(in the rows, 128 means zero)
runs of hidden systems:
path 1, K (11 x 26):
[[127 165 147 113  92 134 101 138 156 156 133 119 116 145 133 116 138 117
  143 147 151 159  99 114 103 146]
 [120 159 155 108 112 135 154 105  99 130 159 131 122 156 160 148 106 100
  108 139 137 122 118 107 129 145]
 [171 153 113 118 150 150 166 107 118 111 131 134 144 137 134 159 109 136
  127 128 109 110 126 123 145 105]
 [119 127  95 122 115 138 155 136 102 108  98 144 129 106 102 116 115 150
  154 122  90 126 145 130 137  98]
 [116  99 123 157 126 136 110 145 121 119 117 127 101  87 116 114 151 131
  118 117 107 117 173 129 120 145]
 [107 125 151 165 150 126  89 147 158 129 132 121 124 127 123 129 166 109
  139 129 155 129 134 147 101 135]
 [102 112 158 127 138 106 113 125 138 137 153 129 140 185 142 105 141 110
  127 137 168 137 107 122 135 114]
 [160 115 104 116 111 119 137 108 136 138 147 125 157 170 151 122 117 141
  119 118 148 134 101  95 155 146]
 [150 148  76 100 104 137 153 121 109 136 114 102 138 107 121 134  95 136
  147 131 126 142  97 118 136 161]
 [137 157 128 101 116 146 139 130 105 135 120 108  71  82 113 146 108 126
  133 146  99 134 144 130 128 142]
 [127 164 176 148 130 144 135 136 124 101 124 151  86 117 127 170 139 123
  127 130 108 124 165 143 113 106]]
path 2, K (11 x 26):
[[133 129 157 123 138 128 147 160  82  70 117 112  64 195 142  93 174 104
  164 176 147 118 133  74 195  96]
 [178 144  94 171 108 166 145 160 109  64 105 137 127 171 154 113 191 128
  159 129 125 111 126  49 159 151]
 [101 149  70 150 141 164 155 157  77  95  99  95 121 127 117  91 177  84
  188 158 121 104 104  77 120 157]
 [123 129 110 142 158 164 122 135 115 138 153  86  46 141 116  98 194  97
  168 162 112 107 155  70 129 131]
 [113 162 118 176 129 133 135 131 125 105 157 112  78 193 137 153 185 108
  199 120 163 129 160  94 135 123]
 [125 119 116 143 154 109 165 142  79  81 128  96 111 189 147 121 152 101
  164 140 180 107 129  98 191 125]
 [193 127  84 128 130 148 135 160 114  92 103  98 112 145 129  96 164 143
  165 147 131 120 114  71 188 133]
 [116 164  93 135  86 156 131 166  92 106 101 106  90 115 118 109 161 114
  187 148 110 144 114  77 128 169]
 [113 150 147 149 149 164 135 138  95 111 140 100  53 130 133 143 175  77
  141 164 117 107 145  93 113 162]
 [134 159 143 161 167 151 151 125 132  96 136 133  95 193 136 147 181 100
  168 142 138 112 144 110 128  83]
 [113 112  98 145 134 123 168 134  91  82 119 140 139 194 140  90 158 124
  162 124 146 107 147  91 167  90]]
path 3, P (11 x 26):
[[ 97 123 137 161 132 137 113 121 160 142 132 161 171 135 134 111 150 107
  107 110 142 121 131 145  72 127]
 [106  91 165 109 132 113 100 126 155 157 144 135 119 153 124  94 136 129
  104 151 124 148 110 123 123 113]
 [139 130 118  91 112 116 125 105 151 162 154 121 138 149 122 148  90 158
  140 129 118 166  87 125 141 123]
 [126 137  92 106 121 101 161 119 106 138 115  84 117 145 121 127 103 114
  160 135 172 145 112 139 141 137]
 [150 155 130 117 115 126 133 154 101 110 100  95  81  82 123 147 114 126
  140 138 143 133 149 142 154 151]
 [117 174 141 153 101 147 138 155  96  83 113 153 142  95 143 153 125 123
  141 109 126 109 157 134 131 131]
 [113 123 155 145 140 150 144 133 105 100 117 173 148 122 153 103 139 105
   83 127 114  85 159 123 118 113]
 [125 102 131 130 145 156 111 105 158 155 149 164 146 114 123 103 138 142
   92 119  84 109 152 125 101  96]
 [ 96  78 107 130 123 114 110  93 164 178 171 135 135 169 123 103 139 141
  129 108 126 145 130 113 106 117]
 [133  86 127 116 124  89 119 103 161 166 147  95  95 166 119 150 116 131
  118 133 151 178  92 135 120 160]
 [135 154 132 106 120  90 125 141 136 127 108  90 119 134 108 169  98 133
  166 142 162 178  76 166 141 142]]
path 4, X (11 x 26):
[[ 91 148  88 137  77 130 180 121 106 115  86 161 144 160 134  62 141 115
  155 103 159 129 174 129 100  97]
 [111 134 147 108  92 111 130  97 113 168 181 112 120 161 176 106 108 100
   98 111 197 118 163 107 145 160]
 [103 133 135 122 132 134  79 103 155 178 216 109 103 143 120 170 129 149
  169 120 104 145 121 100 136 127]
 [ 93 129 171 114 120 122 112 142 135 124 120 144 121 114  98 169 109 136
  126 161  71 179  52 139 100 142]
 [192 133 127 117 158 128 144 146 128  94  84 128 180  93 124 161  90 146
  102 140 113 121  75 160 151 130]
 [163 141  75 124 150 154 150 144 120 118  66 110 136  79 107  76 138 128
  150 135 126  93 159 144 137  97]
 [128 136 141 144  86 142 140 144 111 115 107 142  81 118 150  78 156 117
  104 117 153 107 217 117 128 133]
 [ 96 142 152 183 125 125 111 116 135 126 184 136 121 165 166 155 162 107
  135  88 175 107 183 122 120 141]
 [ 40  86 160 142 159 101  97 117 131 148 186 131 143 173 123 133 141 107
  139 136 129 140  90 126 116 122]
 [120  75 118 101 121 107 127 112 135 131 144 153 178 157 120 134  89 167
  106 131  80 162  50 107 142 130]
 [174 141  55  87 100 129 154 108 144 155  87 114 159 100 104 129  80 160
  141 119 114 164  81 141 114 144]]
path 5, Q (11 x 26):
[[138 125 145 101 129  78 108 160 173 128  66 126 187 147 113  75 120 131
  137 154 203 164  64 185 135  94]
 [163 111 114 106  86 135 123  71 156 195 173 122 118 133 162 132  98 126
   52 110 135 141 131  97  96 202]
 [127 192 117 103 138 144 155 106 126 142 150 103  66 175 105 163 131 123
  216 155 121 150 117 112 132  80]
 [ 99 120 136  91 111 100 158 147  74 121  72 115 101  54 101 116  73 122
  107 142 121 136 145 182 137 136]
 [161 149 146 161 150 184  98 135 126 115 170 140 122  74 151 160 154 133
  105 112  81  72 180  97 137 143]
 [ 88 125 157 131 129 119 102 168 127  93 122 171 176 152 116  98 142 151
  171 136 110 132 106 126 159  54]
 [138  69 100 145 120 113 148  98 155 141 108 165 186 133 139 105 113 138
   57  92 136 128 139 151  89 142]
 [166 120 114 142 171 133 100 101 193 169 168  96 113 177 125 136 167 121
  150 133 158 135 118 115 114 119]
 [ 85 109 137  94  92  65 130 127 113 149 130  96  91 150 115 132  89 133
  150 133 169 182 109 154 151 139]
 [168 175 118 133 115 140 162 106 109 121 135 107  99 101 146 205  95 119
  114 107 136 120 159 135 126 177]
 [152 198 155  96 134 154 113 176 104 101 114 114 127  89 121 136 125 127
  170 166 116 115 102 117 170 104]]
path 6, V (11 x 26):
[[145 115 133  97 135 124 145 106 146 144 128 117  52 165  92 137 127 149
  150 158  91 174 117 120 133  87]
 [128  94 127 132  99 111 164 113  96 101 140 151  82 157 135 155 108 165
  123 101  99 138 172 109 169 118]
 [140 141 109 159 151 132 179 135  80  64 103 133 134 127 136 161 128 118
  144 115 130  93 161 142 149 119]
 [124 131 102 146 170 154 119 158 101 103 135  99 130 115 117 122 164 110
  171 146 115  95 113  95 154 136]
 [120 127 106 157 110 143  96 138 154 128 150 135 145 170 129 120 174 138
  167 126 121 147  95  78 117 145]
 [129 131 146 136 125 111 143 110 156 121 132 142 119 203 130 159 138 122
  133 142 141 169  81 127 105 126]
 [162 106 130  94 149 102 157  99 127 134 141 113 105 164 122 158  94 148
  122 142 125 146 110 133 167 103]
 [147 144  87 102 100 123 165 125  88 115 116 120 117 118 121 137  92 159
  158 111 116 132 152 120 174 116]
 [136 173 111 143 111 160 148 144  88  92 114 120 103  98 130 158 139 116
  149 128 102 115 145 107 131 155]
 [148 125 127 170 153 164 106 147 150 102 127 139 115 122 119 141 181 128
  138 140  85 116 121  99 110 134]
 [100  83 141 154 140 119 121 136 143 105 129 162 135 182 119 109 166 137
  131 139 104 144 105 109 123 100]]
path 7, Q (11 x 26):
[[ 84 152 162  99 104 146 101 142 120 155 146 128 106 111 126 106 131 108
  130 161 108 143 107 109 110 138]
 [ 85 121 139 134 126 140 168 108  95 107 134 166 116 141 123 150 120 117
  113 127  74 123 137 119 106 117]
 [138  95 123 146 191 133 144 131 122 101 111 127 138 125 114 123 147 114
  118 141 116  97 129 142 135 104]
 [122  66 113 141 141 108  92 141 134 134 147 110 144 125 132  95 145 141
  120 116 141 120 132 112 160 144]
 [124 122 100 161 101 111 122 122 150 127 144 125 137 162 135 145 140 142
  155  91 158 150 135 120 124 150]
 [145 164 136 134 114 112 137 136 145 123  97 109 125 141 128 145 125 111
  140 137 182 154 105 155 109 149]
 [142 158 152  97 108 137 134 128 110 136 132 113 113 116 147 136 107 108
  101 155 134 133 106 110 131 164]
 [121 160 125  99 113 159 158 119  85 121 136 137 114 127 130 125 117 122
  145 147  88 115 126  89 141 118]
 [107 118 103 127 137 148 144 140 106 114  98 141 132  90 103  95 132 127
  136 133  87 111 149 133 120 103]
 [113  90 136 166 149 139  92 145 148 125 132 144 131 104 119 102 166 130
  111 118 107 111 159 130 109 122]
 [ 97  89 155 166 139 103 104 132 152 116 149 146 139 176 136 128 156 128
  123 114 147 134 133 133 126 115]]
path 8, A (11 x 26):
[[190 154 116 111 118 150 118 109 179 157 142 127 143 167 138 129 135 138
  130 137 132 148  84  97 116 131]
 [104 194 143  89  79 129 142 115 126 153 136 141 120 147 134 123  98 124
  163 132 147 154 134 131 121  98]
 [117 153 154  94 130 158 137 130  90 133 152 133 100  91 132 124 113 125
  126 147  87  97 164 110 150 100]
 [ 87 121 104 143 133 142 113 153 100 107 130 135 156  86 104 128 130 142
  166 120  78 115 118 118 140 125]
 [ 96  85 102 168 133 114 145 144 101  92  98 120  98 135 118 112 161 114
  135 124 138 128 155 129 126 151]
 [160 102 110 176 167 136 135 114 148 112 137 118 132 163 141 149 168 110
  108 122 143 113 121 115 110 158]
 [134 134 127 127 141 103 132 109 155 144 137 112 159 183 138 133 127 108
  137 128 193 139  95 147 125 122]
 [158 140 135  75 113 118 141 102 128 167 153 107 118 142 152 118  87 131
  105 133 163 128 134 123 157 125]
 [143 174 115  78  97 152 124 121 124 159 133 123 145  75 125 132  81 145
  130 131 104 133 107 122 132 137]
 [100 154 132 103  96 143 126 158 106 126  94 128  86  81  98 110 123 133
  159 154  87 150 125 126 118 124]
 [117 123 135 155 129 158 132 152 105  83 118 150  82 129 112 142 166 137
  149 142  64 128 140  94 131 121]]
path 9, A (11 x 26):
[[136 142 135 160 134 147 167  99 124 112 130 142  88 151 139 168 142 104
  105 118 122 123 166 129  95 142]
 [130 145 149 133 188 128 120 130 147 124 139 122 161 141 121 146 133 114
  144 140 144 109 108 158 131  89]
 [125 102 124 105 115  91 120 131 118 139 146 111 138 143 134 103 108 148
  139 117 159 131 138 127 191 111]
 [149 138 106 121  97 141 130 120 117 141 136 120 145  89 152 132 103 132
   98 105 129 115 143 113 129 182]
 [117 149 127 122 126 143 117 142 145 149  99 119 122  97 109 114 136 106
  130 154 124 146  96 141  79 147]
 [122 113 147 121 125 124 129 130 135 122 130 132  73 163 110 131 143 139
  140 155  94 162 110 106 133 110]
 [129 148 138 141 120 135 162 120 107  86 135 161 139 156 137 169 116 139
  139 113 109 122 136 123 141 103]
 [124 132 125 138 149 130 140 139 115 112 111 137 165 111 132  98 132 115
  128 119 158  90 164 150 139  94]
 [132  91  94 140 134 129  91 133 147 153 145 104 137 109 128  91 148 138
  133 111 142 113 150 112 142 146]
 [105 122 117 145 109 115 112 119 142 149 149 106 116 133 131 151 130 115
  127 114 148 155 116 123  97 186]
 [125 134 170 111 145 122 146 114 123 132 128 118 102 149 132 156 115  95
   97 161 133 146  93 141 107 143]]
path 10, V (11 x 26):
[[168 202 152 133  75 187 105 122 191 132 143 184 102 137 122 177 148 175
  154 121  52 167 124  92  90 100]
 [ 88  95 188 132 159 133 174  99 117  92 122 201  89 166 100 175 127 132
   90 151  31 145 116 136  92  68]
 [116  21  84 135 188 111 195  81  73 105 136 144 142 165 130  97 115 129
   81 117  93  78 161 108 167 101]
 [106 121  31 154 126 116 175 127  78 116  99  83 139 154 137  63 154  92
  191 105 205  94 173 111 146 137]
 [130 184 123 170 122 136  76 165 142 138 159  54  75 139 140 152 190  87
  203 135 207 134 134 103 134 193]
 [165 151 180 158 125 118  41 152 218 130 174 127 124 145 116 221 146 181
  167 116 120 186  78 134 134 129]
 [111 105 182  86 118  86 148 122 120  99 125 182 169 157 105 197  54 180
  111 141  62 185  35 154 150  87]
 [165 110  80  59 128 141 234  82  46 110  98 144 166 126 140 115  43 134
   68 142  75  98  93  97 165 135]
 [182 172  24 113 108 195 204 120  86 126  57 104  87  97 125  53 152 103
  154 141 118  89 184  86 106 136]
 [119 158 146 189 109 182  86 167 152 120 126 117   4 127 122  99 246 103
  170 140 120 126 206  81  90 140]
 [ 96  75 219 226 171 107  52 147 197  90 191 178 108 193 137 179 208 149
  123  99 124 135 160 137 127  83]]
path 11, P (11 x 26):
[[123  70  43 124 142 103 174 105 109 106 125 135 145 151  77 157  89 197
  184  99  61 154 109 124 165  80]
 [199  60  28 163 134  98 160 124 136 115  68  77 117 133 127  99 138 136
  123  94 184 130 154 132 151 179]
 [187 173 141 174  95 134  61 176 186 130  97  91 100  78 142 137 173 123
  134 113 200 140 161 159 108 190]
 [ 82 206 231 151  95 137  80 180 118  90 155 160 154 148 172 148 154  92
  141 140 171 121 109 119 131 139]
 [110 152 196  79 168 159 157 121  82 107 146 170 164 142 150 133 102 101
   78 184  70  83  77  98 145  92]
 [123 107  54  87 172 169 164  85 116 165 133 139 152 107  86  85 109 147
  151 137  40  95 127 107 120  64]
 [124  54  26 153 107 124 141  94 141 165 139 100  66 148 108  84 162 157
  156  88 117 144 193  89 118 149]
 [161 107 133 192 100 100 110 120 191 127 132 109  63 156 137 195 162 131
  110  93 172 182 147 147  85 202]
 [113 162 221 157 143  84  97 169 159  86 107 134 152 164 129 191 136 107
  141 148 195 164  70 190 120 119]
 [142 142 184  68 164 113 115 170  88  93 120 129 199 123 138 110  86 139
  127 179 132 106  58 125 222  75]
 [164 159  43  70 133 180 150 118  75 152 134 102 188  66 133  74  84 144
  148 131  91  72 120  78 175 128]]
path 12, X (11 x 26):
[[128 188 142 101 128 150 119 136 134 132 127 131 151 116 115 145 114 129
  162 152 105 142  78 130 121 108]
 [149 150 143 102 138 158 131 143 106 121 107 137 145  69 131 123 108 118
   93 151  95 102 115 132 133 133]
 [158 127 109 156 147 158 130 131 124 112 114 133 129  73 127 135 137 134
  110 107 110  88 186 137 127 130]
 [ 95 101 131 169 134 119 129 135 125 117 116 134 101 121 125 109 162 108
  122 108 148 113 195 155 106 123]
 [ 92  84 154 159 127  85 116 124 131 113 156 140 135 183 147 123 142 127
  119 105 171 130 154 135 147 121]
 [ 82 107 106 123 117 101 114 116 135 147 168 132 173 181 128 116 121 142
  162 113 141 152  90 111 137 118]
 [123 124 111  73  89 120 118 113 141 174 138 122 152 133 122 107  88 147
  127 146 113 173  59 106 124 150]
 [198 173 116  85 104 151 122 115 160 158 117 115 121  86 117 157  86 157
  122 133 104 155 100 133 123 146]
 [170 192 153 115 143 156 130 149 136 118  86 113  87  66 104 154 125 120
  141 152 117 123 148 168 117 109]
 [136 157 183 152 159 145 134 170  91  65 101 141 112  91 138 135 149 103
  119 140 131  80 179 150 155  98]
 [ 83 108 126 186 154 144 125 153  83  78 138 153 169 121 151 105 168 105
  132  98 134  63 183 119 145 118]]

runs to name:
path 13 (2 x 26):
[[168 102 105 129 134 120 161 118 117 112 100 123 128  92 127 162  95 138
   86 116 115 126 132 151 132 158]
 [139 150 131 118 126 136 128 146 150 129  77 132 121  80  97 117 122 134
  131 141 116 143 134 178  99 106]]
 : K
path 14 (2 x 26):
[[153 147 131  99 103 109 189 121  74  84 112 140 141 146 144 174  69 146
  120 124 123 137 104 127 178 131]
 [181 169 102 105 125 165 157 147 114 109  63 138 165  79 130  81 118 129
  120 135 131  94 141 138 133 109]]
 : A
path 15 (2 x 26):
[[112 138  84 164 115 123 171 111 104 104 133 141 145 152 136 162 122 129
  161  82 139 123 162 129 127 129]
 [142  87 151 157 166 119 132 137 128 107 103 119 107 115 134 122 152  99
   76 136 151 104 153 152 119 148]]
 : P
path 16 (2 x 26):
[[164 164 133 141 121 129 157 129 109 100 111 112  92 123 140 169 124 114
  131 120 153 122 163 140 137 146]
 [108 135 143 150 164 132 123 148 103 109 138 102  99 132 128 131 159  95
  159 139 150 104 149 122 144 125]]
 : X
path 17 (2 x 26):
[[102 163 128 129 104 148 136 122 107 145 150 117  74 120 132 118 143 105
  152 124 133 118 183 109 117 130]
 [125 121 142 181 147 137  95 126 158 125 157 132 105 121 128 174 159 134
  134 100 119 124 163 136 107 138]]
 : V
path 18 (2 x 26):
[[ 64 135 129 192 118 146  82 153 150 141 135 115  47 110 102 119 210 102
  180 116 128 137 197 134  70 140]
 [ 99  88 214 174 111 105 102 141 139  80 165 184 100 192 150 191 154 147
   90 120  92 166 111  98 134 141]]
 : P
path 19 (2 x 26):
[[ 78 187  76 157  91 172 171 103 104 139 105 161 157  71 130 124 119  99
  138  81 120 100 195 159  38 138]
 [ 93  94 140 169 186 147  96 138 138 147 125  84  73  69 102 128 181  65
   97 161 113 110 132 147  59 187]]
 : V
path 20 (2 x 26):
[[ 24  85 106 172 119 113 128 102 109 131 168 147 112 107  99 176 121 138
  148  84  65 142 161 141  88 143]
 [115  48  95 186 166  94 151 121 117  96 104 109 153 128 122 165 129 106
   86 112 136 129  97 156 102 201]]
 : V
path 21 (2 x 26):
[[ 95  94 117 146 130  98 179 115  91  86 123 139 120 164 114 179 105 133
  140 116 104 148 112 137 136 124]
 [163 102  81 130 156 120 169 125  85  95 112  94 132 133 131 146 116 123
  130 138 128 113 103 109 170 159]]
 : V
path 22 (2 x 26):
[[ 41 110 101 166  97 114 145 143  84  94 118 163 184 136 127 107 133 120
  153  95 125 126 129 125 118 138]
 [145 121  97 188 167 144 129 129 163 113  98 130 175 134 129 135 171  96
  110 126 144 118  93 142  64 169]]
 : Q
path 23 (2 x 26):
[[105 110 195  90  94 134  52 155 159 163 155 170 141  80 128  81 116 166
   82 135  82 138 132 125 135 105]
 [ 90 131 162 121  99 131 156  98 124 135 126 206 199 128 162 102  93 115
   53 101 125 111 157 158  83 104]]
 : V
path 24 (2 x 26):
[[189 113 143 148 127 127 126 121 200 127  75 178 174 106 133 125 122 148
   51 104 139 138 145 189  79 115]
 [102 132 154 115 116 104  76 136 179 174 149 138 178 146 140  58 135 132
  136 115 198 128 151 158 133  74]]
 : P
path 25 (2 x 26):
[[ 79 184 151 106  81 142 113 147 102 135 136 130 102  94 118 150 110 123
  163 139  99 151 119 122 115 140]
 [ 89 123 166 127 145 143 144 152  76  85 116 145  88 117 117 128 139 111
  126 165  70 115 130 111 139 112]]
 : A
path 26 (2 x 26):
[[ 98 124 150 108 124  95 112 100 185 187 133 127 146 158 122 118 110 109
  111 131 178 171  96 178  67 124]
 [130 127 148 102 148 116 140  77 134 169 179  98  83 153 132 197  93 112
  106 142 127 151 103 136 112 159]]
 : Q
path 27 (2 x 26):
[[ 57 104 140 178 115 113 108 136 112 104 161 156 143 145 133 150 146 132
  150  93 124 125 157 126 126 131]
 [112 108 126 156 177 107 134 120 122 113 140 111 178 149 135 163 127  96
  119 125 163 112  82 150 122 152]]
 : V
path 28 (2 x 26):
[[173 132 148 155 170 148 144 136 149  96  98 144 127 133 130 135 153 117
  104 139 127 103 140 145 117 100]
 [ 95 130 121 135 111 135 131 143 132 115 105 167 165 144 123  73 145 133
  148 125 128 127 136 126 118  82]]
 : K
path 29 (2 x 26):
[[141 149 111 152 121 125  91 136 178 150 128 107 109 110 111 133 149 138
  167 102 161 146 163 158 107 123]
 [102 142 204 123 118 113 103 156 144 120 119 145 114 143 129 112 140 115
  122 154 154 145 124 152 127 101]]
 : X
path 30 (2 x 26):
[[ 71  90 129 165 139 122 111 142  90  92 177 141 155 156 140 154 149 127
  145 117  96 117  95  79 155 151]
 [145 120  76 155 153 121 157 110 143 111 123 125 190 189 135 143 137 114
  144 121 155 133  65 117 113 144]]
 : V
path 31 (2 x 26):
[[131 125 153 178 120 122 114 106 175 121 165 153 103 187 136 205 153 144
  132 101 123 163 130 121  98 136]
 [124  97 167 140 190  88 132 126 146 107 128 120 148 189 123 156 133 110
  123 151 164 143  70 163 138 105]]
 : P
path 32 (2 x 26):
[[ 49  83 113 114 116 103 176  81 105 169 142 134 112 196 140  52 130  78
  105 134 169 125 157 121  93 118]
 [129  95 124  98  89  93 138  70 128 164 212 126 104 204 157 162  82 163
  113  99 131 160 132  84 167 143]]
 : X
path 33 (2 x 26):
[[ 97 128 139 115 144  93 175 118  92 110 115 125 133 143 120 152  89 111
  135 130 150 131 128 176 139 102]
 [124 108 108 103 127 109 129 145  86 119 141  98 136 123 128 112 104 147
  154 126 136 118 128 111 201 123]]
 : X
